(in the rows, 128 means zero)
Rotation paths and how fast each direction turns (degrees each step):
Each turn is a multiple of 5 degrees from 10 to 175, or 0.
Each row of a path follows its step; steps can be skipped.
Rotation 1:
step 0: [125 135 126 133 133 122 124 123 123 134 121 132 120 125 127 117 126 122
 125 132 133 123 127 133 127 119 123 136 134 129 128 133 130 118 129 133
 123 122 132 118 128 133 129 137]
step 2: [120 128 128 138 126 123 121 119 132 130 126 130 125 120 120 121 139 122
 129 129 130 127 124 129 130 125 130 133 126 128 112 132 131 125 130 123
 128 119 131 124 130 118 128 133]
step 3: [129 132 123 138 121 125 125 119 131 125 119 133 124 139 125 124 137 124
 123 120 130 126 128 129 120 130 133 128 123 129 126 131 124 126 128 130
 124 125 123 124 139 122 129 118]
step 8: [132 128 131 134 131 125 123 119 128 129 123 132 135 131 126 113 129 126
 113 128 133 129 123 135 126 121 129 131 129 131 127 137 136 123 132 128
 130 124 119 127 134 136 125 127]
step 9: [119 121 131 132 130 123 119 116 128 134 125 128 131 136 131 133 138 126
 120 131 133 130 120 132 131 130 118 126 127 131 123 132 131 127 130 123
 130 121 133 116 133 124 129 126]
step 10: [130 119 123 137 127 126 121 123 126 124 124 133 124 138 130 115 129 128
 131 128 137 119 124 126 125 126 125 130 130 131 118 139 132 122 126 130
 124 126 127 125 133 118 124 129]
step 11: [128 130 127 136 129 130 126 118 126 126 116 130 134 138 122 134 137 129
 123 126 140 120 134 127 131 125 123 123 121 122 124 127 131 132 121 126
 122 124 132 126 126 121 128 123]
step 12: [120 125 126 135 121 137 130 124 124 119 121 127 123 133 125 126 133 133
 131 134 133 124 124 130 130 121 128 129 120 129 112 132 122 133 133 133
 118 125 129 131 130 129 130 134]
step 13: [122 130 127 129 127 135 131 122 125 129 124 128 129 136 124 123 130 126
 117 123 135 127 137 124 129 118 134 129 117 130 130 128 130 126 123 138
 122 118 125 129 135 136 132 127]
step 14: [117 123 130 127 125 134 130 121 125 125 120 122 129 130 126 128 134 134
 120 122 130 133 123 127 125 126 125 125 123 132 120 133 135 129 131 131
 134 129 134 126 131 145 127 135]
step 16: [130 129 124 128 123 128 119 119 130 129 124 126 134 137 122 124 131 134
 118 130 131 123 125 127 128 128 116 121 131 130 127 141 135 131 129 128
 135 124 131 120 124 137 124 118]
[126 127 130 129 129 128 128 128 127 128 129 129 123 126 128 130 127 127
 131 130 129 130 128 128 129 128 128 129 127 129 126 130 129 131 131 127
 129 129 133 129 129 128 127 129]	145
[126 127 129 127 129 128 130 126 130 129 128 131 130 129 129 130 128 125
 127 129 127 129 130 125 129 127 128 127 129 127 131 126 125 129 128 130
 128 129 130 127 132 126 128 126]	175
[128 125 127 126 131 128 127 127 126 131 129 127 126 128 131 130 128 129
 129 124 128 127 126 127 128 125 127 127 128 128 128 127 130 124 125 128
 128 129 130 128 131 128 127 131]	80
[129 127 126 130 126 126 124 128 128 126 130 129 129 129 129 130 126 128
 126 126 128 128 127 125 128 130 129 126 130 130 126 130 127 127 128 125
 129 128 129 128 129 125 127 125]	55
Rotation 2:
step 0: [136 133 134 125 129 130 134 126 126 135 128 123 115 125 124 131 121 131
 136 136 133 122 126 123 125 128 143 130 128 120 129 136 126 131 131 129
 122 123 124 135 137 136 131 139]
step 2: [131 117 115 137 132 130 135 131 129 121 126 142 136 130 131 126 133 123
 130 122 125 138 123 126 135 123 138 130 128 129 137 134 132 138 128 131
 125 121 131 128 121 133 129 132]
step 6: [128 133 123 126 133 133 132 134 120 126 134 132 112 122 133 122 130 132
 126 119 134 123 125 131 136 136 137 127 129 137 128 129 120 129 130 120
 131 129 133 125 119 133 128 141]
step 7: [133 119 132 129 126 123 136 132 131 128 133 136 112 126 133 130 133 134
 126 123 134 120 114 129 126 130 140 124 125 134 136 125 128 126 122 130
 123 132 128 129 132 139 129 128]
step 9: [131 128 132 121 126 129 135 124 130 129 128 136 128 131 131 122 130 115
 128 128 119 130 126 120 134 119 128 132 130 115 125 143 133 142 134 128
 119 130 128 126 135 128 127 132]
step 11: [126 128 119 138 139 128 134 126 127 132 135 121 131 131 123 136 125 134
 131 132 139 132 116 123 132 136 139 130 117 125 131 133 130 124 137 128
 126 123 127 122 128 129 125 137]
step 14: [139 121 129 128 133 126 127 135 122 121 115 135 125 126 127 121 132 127
 132 116 122 129 121 130 116 122 127 126 129 132 136 140 131 130 127 127
 125 131 124 130 125 139 120 132]
step 15: [135 131 125 124 140 126 131 145 123 131 133 137 122 128 125 122 131 126
 124 119 128 132 121 119 122 119 130 137 127 131 133 136 130 125 137 123
 132 121 124 131 132 125 130 126]
step 16: [131 130 132 120 134 132 132 126 134 125 141 133 121 133 137 124 123 125
 117 125 135 123 116 120 129 129 126 129 123 120 132 134 131 130 138 137
 133 121 123 129 133 128 136 125]
step 17: [114 126 128 125 138 129 130 122 133 125 135 125 125 133 144 126 122 121
 121 123 132 125 117 128 136 125 131 121 128 127 126 131 126 133 127 131
 134 129 135 123 122 123 121 136]
step 19: [135 134 141 128 124 124 133 131 122 134 130 126 120 129 121 133 132 134
 133 122 130 130 122 127 132 125 135 131 127 136 131 129 123 129 133 126
 121 140 138 127 140 134 116 131]
[129 129 124 128 127 128 129 128 126 127 129 131 128 130 126 129 130 129
 128 126 130 130 127 128 130 128 127 128 126 130 130 127 126 125 129 127
 128 128 128 126 130 131 129 125]	85
[129 126 128 129 129 129 129 125 125 129 127 129 127 127 127 128 128 129
 127 132 131 128 127 131 126 127 128 130 129 129 124 127 125 128 130 129
 129 131 129 127 127 129 128 129]	55
[131 129 131 131 125 128 130 130 127 129 126 132 127 127 129 129 127 127
 131 128 130 128 127 129 130 127 127 129 129 132 129 128 129 129 126 129
 126 127 128 128 126 126 128 127]	60
[130 128 131 130 129 128 127 127 130 130 130 128 128 128 125 131 127 126
 128 126 129 127 129 128 129 128 128 130 126 128 128 128 125 130 130 131
 130 129 126 131 132 126 129 126]	95
Rotation 3:
step 1: [128 133 120 126 136 130 124 132 128 133 128 133 122 130 118 119 128 121
 122 127 121 126 125 118 124 131 127 136 134 130 130 131 126 126 130 123
 129 128 122 121 126 133 128 133]
step 3: [134 135 132 127 138 133 125 123 124 124 137 127 134 125 125 129 124 118
 132 126 121 138 130 131 128 126 127 128 127 123 129 132 139 127 131 130
 129 124 127 130 131 130 129 121]
step 4: [135 128 134 137 126 130 125 131 125 136 124 126 130 121 123 130 126 121
 131 132 120 134 123 128 134 125 132 130 120 126 124 121 125 132 126 129
 127 123 127 125 130 124 132 116]
step 6: [127 120 123 125 129 133 123 137 131 128 130 118 127 129 128 123 132 122
 122 133 130 125 129 131 132 125 135 128 117 125 127 130 122 129 137 130
 127 128 133 129 131 127 136 136]
step 7: [123 128 125 122 126 131 121 128 126 135 134 130 122 133 127 123 130 136
 131 125 127 126 126 130 132 126 131 138 133 129 126 124 127 133 140 128
 127 125 129 127 139 125 130 134]
step 9: [120 124 135 123 131 129 128 122 131 123 128 129 128 129 115 130 128 136
 123 134 122 124 128 128 128 122 132 125 132 127 126 132 142 128 127 124
 126 124 128 127 128 126 135 120]
step 10: [126 127 130 133 129 126 126 123 128 126 115 131 128 134 129 122 134 124
 125 133 114 126 123 124 131 122 123 129 128 131 129 126 140 127 129 134
 131 127 127 125 124 129 127 126]
step 11: [131 129 123 133 127 126 131 128 138 120 125 129 130 132 127 131 121 124
 129 130 127 118 128 117 127 128 131 129 121 127 128 118 132 127 138 134
 129 122 124 124 124 130 126 124]
step 12: [121 132 124 128 133 133 126 133 131 130 130 127 132 130 128 123 122 126
 132 130 125 125 135 127 131 137 120 124 118 124 127 126 129 122 133 133
 130 129 122 124 135 140 132 125]
step 16: [126 135 127 125 124 132 132 126 125 133 129 130 128 134 124 128 132 124
 130 130 123 128 133 132 128 119 132 140 120 132 127 128 129 138 123 133
 127 119 135 125 124 126 128 124]
step 17: [136 123 126 131 131 133 126 121 129 129 134 127 122 132 128 126 131 131
 126 129 130 136 131 129 130 127 128 130 115 140 127 120 131 128 130 126
 128 119 128 120 122 131 131 131]
[128 127 128 130 126 132 128 125 131 128 127 128 127 125 129 128 129 128
 127 126 128 129 129 127 128 129 129 126 125 127 126 125 128 127 129 132
 128 130 129 129 127 130 127 126]	55
[125 127 129 129 129 130 126 128 127 130 130 127 129 127 128 124 127 129
 127 130 124 128 129 128 127 127 128 127 129 126 125 129 126 130 128 127
 126 130 123 127 128 128 128 127]	125
[130 127 128 130 127 128 127 126 130 124 129 126 128 127 124 128 126 132
 129 128 129 129 128 127 125 127 129 129 130 128 126 127 128 130 129 127
 129 125 127 130 130 128 127 129]	170
[127 129 127 126 131 133 127 126 128 130 128 130 127 130 127 131 130 129
 127 128 127 126 127 128 126 126 130 129 128 131 128 127 129 126 125 127
 128 128 127 129 126 127 127 131]	45
[127 127 128 130 129 127 127 127 129 129 129 127 126 131 126 128 129 129
 130 128 128 131 125 128 128 128 132 127 126 128 131 130 127 128 130 129
 126 130 127 131 129 125 128 127]	25
[126 128 131 130 130 126 128 126 124 128 128 127 129 125 127 132 129 128
 126 128 127 129 127 130 130 129 129 126 131 127 128 125 130 128 127 127
 129 129 128 130 130 127 128 126]	70
Rotation 4:
step 1: [136 125 126 134 122 128 133 117 129 140 124 127 123 134 125 140 136 124
 129 120 133 129 131 118 136 127 128 131 127 123 129 133 134 136 119 120
 128 122 127 126 126 132 132 132]
step 2: [128 126 132 134 129 117 120 129 121 131 128 134 129 137 120 139 129 124
 132 128 122 117 131 123 123 132 130 134 126 125 132 134 132 132 127 130
 121 129 133 128 134 142 129 133]
step 3: [138 128 125 128 125 126 134 133 124 135 127 134 123 127 134 131 129 134
 136 123 130 120 138 124 123 127 120 126 124 114 121 139 130 127 124 139
 128 130 134 128 129 131 138 133]
step 4: [130 122 122 128 124 128 133 127 131 131 121 127 121 129 116 132 134 131
 131 129 130 120 132 127 140 134 132 126 132 119 124 139 132 127 130 123
 129 123 122 131 126 140 132 140]
step 7: [126 120 131 130 128 124 129 124 133 138 119 123 132 131 124 126 128 132
 132 130 123 130 133 126 134 130 120 126 131 113 129 135 131 127 135 130
 133 137 117 138 124 133 128 136]
step 9: [131 128 119 134 124 121 130 127 126 134 122 119 128 132 121 124 138 124
 119 126 126 131 135 141 121 130 116 132 129 120 135 126 130 129 124 135
 123 127 127 136 125 126 137 127]
step 13: [125 118 133 138 131 126 142 131 125 135 129 132 125 128 121 130 134 135
 136 124 126 125 138 128 134 135 125 136 134 130 125 119 132 134 121 124
 124 128 126 127 124 130 141 132]
step 14: [125 121 131 138 129 125 125 132 117 138 129 131 126 136 122 131 124 119
 123 123 129 121 139 127 128 121 133 127 123 123 126 132 134 125 131 123
 132 123 123 120 132 124 139 132]
step 15: [128 126 123 130 136 117 128 144 129 136 129 136 131 127 128 121 131 123
 125 124 126 128 135 127 132 140 128 138 127 120 126 137 122 128 128 128
 131 130 133 127 136 130 134 133]
step 17: [127 124 132 141 134 124 115 121 124 129 127 134 130 135 120 127 137 129
 121 117 124 124 135 129 127 129 134 134 131 123 125 140 136 129 133 120
 126 126 125 128 125 129 130 131]
step 19: [135 126 118 130 122 122 138 123 130 141 122 131 126 130 125 130 136 132
 126 117 127 132 129 123 134 129 121 131 118 131 125 138 132 134 134 123
 131 125 124 133 125 132 125 134]
[128 125 127 129 131 127 129 126 127 125 129 127 129 126 129 125 130 130
 124 128 126 127 127 128 129 127 127 129 128 127 129 130 127 125 129 126
 131 129 127 128 128 129 128 128]	35
[130 128 133 131 128 127 125 128 124 128 128 127 129 127 127 129 128 131
 127 130 127 127 129 127 126 125 127 129 129 129 128 127 130 129 127 128
 125 129 127 129 128 127 130 127]	95
[125 126 125 126 129 130 128 131 127 126 127 126 129 129 126 131 128 129
 126 130 125 128 126 129 125 131 128 128 128 128 127 126 129 129 127 128
 128 130 127 128 129 130 130 130]	160
[128 128 133 128 131 126 126 130 129 126 127 126 130 129 129 126 128 126
 131 129 127 127 129 128 129 132 128 130 129 127 128 128 126 129 129 127
 129 128 128 131 129 130 126 128]	140
